One vector is turned by the same rotation once a tick. Each row is the vector after some number of ticks, and that number follows the row.
The counts run from 0 to 186.
-3.541 -0.713  1.956 -0.339  2.286  2.653  0.230  0.471 -0.056 -0.853  0.764  0.363 -0.568  1.522 -0.902  1.641  0.532  0.189  0.690  3.867  1.648  1.927 -0.039 -1.628  0.561 -0.425  0.212 -2.301  3.708 -0.091 -0.147 -0.086 -0.272 -0.809  1.127  0.329  2.289  0.098  0.231  1.124 -0.584 -0.172 -0.710  0.045  0.727  0.300  0.548 -0.818  3.303 -0.582 -0.556  1.986 | 87
 1.204  1.303 -2.396 -1.614 -2.071  1.344 -0.095 -1.132  0.654 -0.892 -1.567  1.628 -0.740 -0.327  2.517  3.048  0.824  0.195  0.805  0.510  1.975 -1.057 -1.106  0.424 -0.284  2.936  0.499  3.650 -0.730 -0.455 -0.447 -2.077 -1.135  1.903  1.606 -0.464 -1.012  0.214  0.243 -1.172  1.207 -1.850 -0.615 -0.859  2.817  0.863  0.274 -0.387 -0.425  1.630  2.967 -0.679 | 166
 0.336 -0.576  1.831  0.235 -0.066  1.344 -1.386 -0.566  0.382  0.836  2.289 -0.503 -0.960  1.104  0.160 -1.333 -0.098  0.368  0.884  0.603  0.101  0.775 -0.359  0.900  1.788 -1.550  0.607 -0.929 -2.104  0.526  3.753  0.028  1.769 -1.858 -0.382  0.615  0.406 -0.086 -1.134 -1.623  0.804  0.804  0.712  0.672 -2.413 -0.439  1.582 -1.746 -0.588 -1.547 -2.295 -0.424 | 65
 0.616 -1.050 -1.371 -0.054  0.795  1.508  0.442 -0.151 -1.079 -0.364 -0.490  0.647  0.395  1.164  1.656  1.478  1.922  0.422  2.594  2.801  1.029  0.073  0.846 -0.899 -1.547  3.050  0.538 -0.512  1.818 -0.053 -0.579 -1.748 -3.457  0.477  1.049  0.095  1.211  1.258  0.082 -0.481 -1.066 -0.583 -2.398 -0.115  2.674  0.387  0.744 -0.980  2.687  0.452  2.137 -0.393 | 163
-0.523  1.953  0.040 -0.739  2.924  1.477 -0.056  2.845 -0.246 -0.344  1.626 -0.665 -1.242  2.672  2.600 -1.817  0.754  1.358  0.120  0.938  1.370 -0.028  0.217  1.569 -0.860  0.402 -2.651  1.086  1.706 -0.064 -1.527  1.580  0.773  2.163  1.051  0.003  2.429  1.465  0.792  1.440 -3.359  0.874 -1.010  1.912  0.009 -2.442 -1.336 -1.542 -0.747  0.579 -0.891  1.172 | 78
 0.595 -0.754 -2.087 -0.938  1.533 -1.527  0.824  1.106 -0.655  1.106  1.903 -1.452 -1.179  2.101  2.568  2.618 -0.760  0.625  0.269 -0.209 -1.325 -1.594 -0.114  2.134  0.829  0.624  0.696 -0.984 -0.233 -0.002  0.262 -0.325  1.178  1.059  0.380  2.328 -0.004  2.567  0.533  0.209 -0.585  0.703  0.455 -0.273 -0.614 -1.877  2.168  3.125 -3.008  2.221 -2.458 -0.102 | 140
 0.426 -0.935 -1.207 -0.390  0.906  1.359 -1.131  1.851 -1.725 -1.743  0.868  1.029 -0.938  0.888  0.724  0.288  1.221  0.019 -2.280 -0.947  2.348 -2.774  1.072  0.736 -1.286  0.906  0.101  1.955  2.021 -1.326 -1.999  0.385  0.650  0.731  2.689 -0.078  2.712 -1.746 -0.310  0.717 -2.142 -0.475 -0.594  1.395 -0.684 -1.816 -0.391 -0.492 -0.764  0.046 -2.325 -1.113 | 148
-0.423 -0.216  1.285  0.466  0.890  1.660  0.032  0.717 -2.226  2.100  2.932 -1.136 -0.216  2.293 -0.290  1.113  0.256  1.003  1.282  1.123 -0.859 -0.902 -0.227  0.187  0.447 -0.311  1.365 -2.972 -0.629  1.196  2.238  0.805  0.892 -1.992  0.404  2.181 -0.619  0.227 -0.042 -0.636 -1.352  1.144  1.119  0.833 -2.949 -1.267  2.872 -0.826  0.764  0.044 -1.814 -1.046 | 137
-0.528  2.017 -1.563 -0.276  2.889  3.123 -0.922  0.865 -0.180  1.836  0.742 -3.477  1.607  1.316  1.995  0.471  0.222  0.481  1.611  3.447  0.050 -0.368  2.202  1.266 -0.503  0.048  0.867 -0.410 -0.647  1.220  1.423  1.100 -1.655  2.074 -0.685  0.795  1.425  1.162 -0.325  0.733  0.320  0.471 -1.043  1.384 -0.660 -0.722  1.043 -0.992 -2.197  0.836 -0.583 -2.177 | 5
-2.249 -1.375 -0.638 -1.063  0.221  0.337  2.023  0.615  0.009 -0.569  1.760  0.787 -1.379 -0.201  0.840  0.652  1.059  0.470  0.212 -0.934  0.689 -0.105  0.625  0.482  0.015  0.028 -1.619  0.506  1.583 -1.626 -1.713 -0.290  1.820  0.813  2.489  1.607  2.245  1.280  0.667 -0.461 -3.092 -0.410  0.147  0.138  0.780 -2.919 -0.516 -1.697 -1.566 -1.465 -2.185  2.027 | 150
-1.344 -2.808  0.404  0.160  0.694 -1.043  1.496  0.596  0.104 -1.527  0.915  0.842 -0.975  2.049  0.220  1.084  0.650  0.390  0.537  1.711  1.205  0.571 -0.165 -0.722 -0.443  0.265 -1.675 -0.868  4.111 -0.915 -0.910 -0.770  0.310 -0.913  1.583  0.492  3.133  0.333 -0.272  0.917 -2.417  0.125 -1.753 -1.230  1.375 -1.503  1.362 -0.479  1.207 -1.956 -2.657  1.657 | 154
 1.738  1.957 -0.821 -0.918  1.037 -2.083 -0.117  0.944 -1.577  0.489  0.595 -1.816  1.960  0.916 -0.853 -5.223 -0.530 -0.829 -0.402 -0.878 -3.501 -1.208  2.597  1.190 -1.758 -1.513  0.011  0.072 -1.313  0.467 -0.480  1.516 -2.012  0.022 -1.419 -0.584 -0.083  0.201  0.172  0.358 -1.574  1.969 -0.435  1.285 -1.600 -0.490 -1.902 -1.200 -0.701  0.597  0.680 -1.544 | 123
-0.816 -0.193 -2.173 -0.924 -0.126 -0.894  1.017  0.435  1.449 -0.421 -2.237  0.835  0.536 -2.155  1.367  1.044  0.386 -0.640  0.320  0.020  0.443 -0.190 -0.068 -0.431 -1.505  1.016 -0.942  1.999  0.258 -1.041 -2.716 -1.761 -1.385  2.155  0.149 -1.318 -1.125  0.568  1.477  0.746 -0.664 -1.068 -0.899 -1.749  3.882  0.502 -0.983  1.799 -0.819  1.749  2.702  0.975 | 99
 1.261 -0.095  0.637  0.906 -0.909 -2.442  0.211  0.270  0.988  0.162 -0.343  0.006 -1.988 -0.319 -1.771 -0.842 -1.080 -0.866 -1.614 -2.761 -0.385 -1.345 -0.483  1.048  1.358 -3.117 -0.651  0.951 -0.156 -0.554  0.767  0.662  2.290 -1.439 -1.431  0.920 -0.262 -0.648 -1.214 -0.363  2.290 -0.413  0.963  0.014 -2.802 -1.348  0.357  1.452 -3.893 -0.666 -4.082 -0.528 | 130
 0.799  1.617 -1.119 -0.480  0.325  0.065 -0.291  0.932  0.216 -1.216 -2.043  0.471 -0.173 -0.500  1.333  0.747  1.313 -0.640 -1.356  0.975  1.170 -0.981 -1.551 -1.134 -1.043  1.946 -0.260  1.263  0.537 -0.012 -3.891 -1.214 -1.734  2.084  1.305 -1.935 -0.683 -1.204  1.400  1.923 -1.666  0.720 -1.412 -0.768  2.611  1.516 -1.604  0.935  2.087  2.167  3.727  0.518 | 98
 0.383  2.490 -0.518 -1.236  2.500  0.951 -0.537  1.200  0.800 -0.631 -2.025 -1.386 -1.271  0.397  3.729  0.737 -0.283  0.181 -0.622  0.161  1.877 -0.986 -0.488  1.910 -0.441 -0.312 -1.367  3.190 -0.478  0.440 -0.998  1.190  0.916  2.789  0.495 -0.211 -0.069  0.643 -0.903  1.883  0.865  0.560 -1.282  0.598 -0.099 -0.802 -0.232  0.874 -4.890  1.428 -1.788 -0.379 | 8
-1.886  2.032 -1.861 -1.490  2.102  3.241 -0.921  0.651  0.110  0.989 -0.451 -2.356 -0.136 -0.880  1.767  1.026 -0.597  1.272  0.384  1.165  1.605  0.057  1.784  0.743 -1.127 -1.206 -1.303  1.980  0.464 -0.345  0.228  1.166  0.330  2.237 -0.406  0.579  0.898  1.393 -0.032  1.140  0.872 -1.448  0.007  0.903  1.195 -1.395 -1.314 -0.751 -4.705  1.441 -2.252  0.121 | 9
 0.162 -0.259 -0.955 -0.299  0.699  3.836 -1.343  1.752 -1.204  0.023  2.314  0.943  0.006 -0.842  0.030  0.868  2.084  1.459 -1.337 -0.906  2.440 -2.310  0.321  0.950 -0.558  0.835 -0.631  2.102  0.267 -0.716 -1.272  1.097  1.059  0.309  3.825  0.263  1.366 -1.207 -0.159  0.584 -2.538 -1.324  1.832  2.620 -0.539 -2.225 -1.680 -1.782 -1.097 -0.252 -0.973 -1.276 | 147
-0.304  0.990 -0.079 -0.500 -1.073  1.658 -0.797 -0.753 -0.186 -0.914 -1.491  1.211  1.292 -2.723 -0.915 -0.765  1.562 -1.230 -0.695 -0.700  1.545 -0.079  0.492 -1.639 -1.769  0.219 -0.192  1.671 -0.263 -0.377 -2.599  1.225 -1.536 -0.186  0.891 -2.892 -0.213 -2.904  0.184  1.238 -0.886 -0.878  0.286  0.783  1.789  1.705 -3.411 -0.978  2.101 -0.310  3.594 -0.069 | 102
-0.666 -2.234 -0.129  0.493 -1.003 -0.685  0.536 -0.359 -0.988 -0.473 -1.579  1.922  1.908 -3.073 -3.639 -0.256  0.143 -0.695 -0.224 -1.147 -0.693 -0.297  3.374 -2.279 -1.650 -0.439  0.820  0.399  2.197 -1.365 -2.422 -0.764 -1.892 -1.769  0.244 -0.699  0.129 -1.237  0.794  0.863 -0.828 -1.383 -0.193 -0.630  1.647 -0.448 -1.697 -0.040  1.202 -1.998  1.504 -0.180 | 36
-0.602 -2.553 -0.080 -0.072  0.479  1.447 -0.594 -0.936 -0.592 -0.991 -0.213  1.851  0.283  2.584 -0.506  3.220  0.534  0.648  1.195  2.911  1.524  0.840  0.927 -1.824 -1.169  2.095  0.672 -1.108  3.442  0.067  1.098 -2.238 -1.513 -0.816  1.002  0.861  2.654  0.239  0.520  0.086  0.387 -1.064 -1.338 -1.140  2.030  0.562  2.371  0.357  2.239 -0.632 -0.845  0.731 | 158
 0.361  2.409  0.336 -0.025 -1.790 -2.684  0.854 -1.171  1.582  1.366 -0.854 -1.092  0.250 -1.072  0.623 -0.601 -1.227 -0.437  0.609 -1.275 -2.554  1.213 -2.112 -0.189  1.934  0.000  1.029 -1.052 -3.641 -0.129  1.277 -0.035 -0.337  0.274 -1.103  0.260 -4.252  0.137  0.248 -1.313  0.918  0.808  1.063 -2.210 -1.115  2.617  0.199  0.709  1.292  1.007  2.965 -1.008 | 115
-3.020 -1.559  1.645  0.500  1.528  0.198  0.192  0.268  1.759 -0.457 -1.922 -1.096 -0.971 -0.944 -0.021  3.660 -1.654 -0.190  0.142  0.997  0.566  2.121 -1.535 -0.741  0.448 -1.311 -1.719 -0.945  3.993  0.359 -1.091  0.724  0.883 -0.010  0.512  1.806  0.278  1.407 -0.685  1.549  1.415  0.309 -0.402 -1.886  0.705 -1.029  0.748  1.641 -1.908 -0.488 -2.566  2.239 | 18
-2.810  1.514 -1.413 -0.837  0.703  3.216 -0.390  0.360 -0.435  1.932 -0.248 -1.102  1.028 -1.705  1.222  1.866  0.942  0.911  1.671  1.206 -0.360  1.171 -0.056 -0.970 -0.852  1.719  0.709 -0.310 -0.329 -0.476 -0.783 -0.918 -1.529  1.673  1.616  1.023 -0.590  1.565  1.447 -0.286 -1.733 -1.633 -0.614 -0.174  2.404  0.681 -0.550 -1.172  2.208  1.369  3.665  0.343 | 96
 1.430 -1.559 -2.141 -0.733  1.083 -0.858  0.623  2.426 -2.339 -0.468  0.966 -0.716 -1.656  1.920  2.576  0.939  0.391  0.245 -1.459  0.851  0.667 -3.564  0.920  1.266 -0.434  0.980 -1.410  1.969  1.056  0.117 -2.825 -0.799  0.500  1.266  1.306  1.249  0.815 -0.106  0.109  0.687 -1.886  1.010 -1.674  1.124 -0.418 -2.225  2.077  1.616 -2.021  2.110 -2.613 -0.412 | 144
 1.092 -1.192  0.028  0.016 -1.662 -1.355  0.871 -1.536 -1.135  1.027  1.602  0.274  2.411  0.829 -1.623 -1.644 -0.611 -0.104  1.042  0.375 -3.248  0.001  1.739 -1.117 -0.177  0.815  2.749 -2.583 -1.274  0.497  1.935 -1.196 -2.872 -1.134 -1.034 -0.152 -0.598  0.401 -0.073 -1.586 -1.112  0.808 -0.127 -0.471  0.206  1.648  0.853  0.228  3.434 -0.564  2.022 -1.671 | 46
 2.405 -0.182  1.824  0.739  0.368  1.259 -1.338 -1.228  0.226  0.338  1.582  0.463 -1.029  2.517 -0.476  0.283  0.074  0.487 -0.015  0.854  0.921 -1.779 -0.687  0.778  1.368 -0.458  1.344 -0.781 -1.446  1.057  3.279  0.861  1.272 -2.238 -0.733  0.932  0.615 -1.984 -1.692 -0.964  2.649  0.520  0.842  1.882 -3.734  1.567  2.731 -0.141  0.069 -0.422 -2.707 -1.760 | 66
 0.042  0.566 -0.323  0.251  1.384  1.914 -0.384  0.613 -1.059 -0.217 -1.828 -0.435  0.880 -0.410  0.105  3.664  0.590 -0.144 -1.324  1.287  0.469 -2.063 -1.017 -1.942 -1.690  0.270  1.739 -0.646  1.602  0.707 -2.225 -0.166 -2.489  0.294  1.767 -0.087 -1.655 -1.340  1.593  2.835  0.447 -0.259  0.429  0.177  0.679  0.425  0.005  3.197  2.425  1.827  1.316 -0.836 | 26
-3.629 -0.437  0.418 -0.456  1.460  3.159 -0.236  0.287  1.539  0.684 -0.798 -2.096  0.752 -1.723 -0.543  1.757 -0.504  0.486  0.599  0.216  1.034  2.002  0.779 -0.485 -0.423 -2.448 -2.052 -0.305  2.260  0.026 -0.232  1.273  1.376  1.141 -0.038  1.278  1.367  1.826 -0.538  1.647  1.577 -1.232  1.067  0.175  0.360 -2.473 -2.359 -0.535 -3.311 -1.003 -2.662  1.451 | 14
 2.800  0.963 -0.027 -0.455  1.413  2.304 -1.375  0.794 -1.774  0.330  1.050 -0.462 -0.650  2.265  2.071  1.764  0.080  1.636 -0.399  2.248  1.478 -1.807  0.394  1.125  0.200  0.470  1.585  0.284 -0.868  1.680  2.183  0.218 -0.132  0.168 -0.179  0.713  0.247 -0.629 -0.938 -0.404  2.196 -0.430 -0.280  1.804 -2.054  1.185  2.771  1.316 -0.714  2.362 -1.849 -1.697 | 71
-2.301 -2.492  0.377  0.013  0.051 -0.271  1.446 -0.526  1.162 -0.881  0.940  1.672 -2.186  0.825  0.359  1.402  1.258  0.545  0.125  1.601  1.217  2.150 -2.294 -0.480  1.938  0.666 -1.390 -0.901  2.073 -1.138  0.478 -0.505  2.184 -1.721  2.924  1.567  2.114  0.278 -0.017 -1.391 -1.772 -0.025 -0.227 -1.666  0.554 -1.494  0.921 -1.772  0.712 -1.989 -0.849  1.549 | 155
 0.942 -0.327 -2.284 -1.329 -1.097  2.370  0.118 -1.361 -0.697 -0.526 -0.566  1.262  1.566 -1.740  1.053  1.642  0.441  1.568  1.887  1.412  1.838  0.864  0.600 -0.089 -2.731  1.758 -0.303  1.585 -0.871 -1.296 -0.636 -1.604 -2.768  1.811  0.366 -0.478  0.877  0.909  0.335 -0.596  0.044 -2.599 -0.936 -0.412  3.960  0.548 -1.231 -0.700 -0.583  1.194  2.802 -0.547 | 167
 2.121 -0.263 -0.270  0.406  1.647 -1.643 -0.319  1.408 -2.169 -0.279  0.937 -1.035 -1.084  3.351  1.805  1.346 -0.308  0.398 -1.356  0.846  0.229 -2.053 -1.265  1.276  0.549  0.250  0.183 -0.491 -0.225  1.022  0.125 -0.056  0.501 -0.008  0.073  0.993 -0.166 -0.211 -0.024  0.863 -0.553  2.015 -0.807  0.086 -2.716 -0.860  2.948  3.229 -0.473  2.386 -2.548 -0.557 | 139
-1.678 -0.262  0.964  0.744  2.243 -0.250  0.708  0.710  0.242 -1.012 -2.227 -1.161  0.456  0.380  0.912  3.591 -1.199  0.240 -0.988  1.439  0.086  0.062 -2.018 -2.078 -0.669  0.115 -0.049 -1.671  3.220  1.084 -2.184 -0.407 -0.731  0.379  0.991  0.270 -0.557 -0.627  0.692  2.073  0.855  0.894 -1.138 -0.937  0.185  0.480  0.948  3.612  0.603  1.194 -0.579  0.969 | 22
-0.332 -3.383  0.429  0.887  0.796  1.808 -0.122  0.362 -0.909 -1.850  0.449  1.940 -0.739  0.709 -0.868  2.620  1.011  0.382 -0.978  1.067  2.624 -1.583  1.309 -0.367 -0.779  0.483 -0.014  1.025  4.075 -0.913 -1.358 -0.719 -0.387 -1.027  1.171 -0.101  3.883 -1.435 -0.095  0.374 -0.160 -0.888 -0.886  0.439  1.088 -1.460  0.029 -1.030  0.644 -2.070 -2.906  0.544 | 153
-1.883  0.738  1.190  0.656  0.965  2.251 -0.240  0.837  0.238  0.410  0.133  0.282  0.833  0.969  0.894  2.024  1.301  0.753  0.596  3.163  0.752  1.390 -1.124 -2.157  0.150  1.093  1.749 -2.237  1.679  0.436 -1.361  0.071 -1.748 -0.247  1.761  0.197  0.704 -0.798  0.654  0.978 -0.432 -0.378 -0.093  0.545  1.208  2.477  0.730 -0.345  4.681  0.762  2.861  0.992 | 92
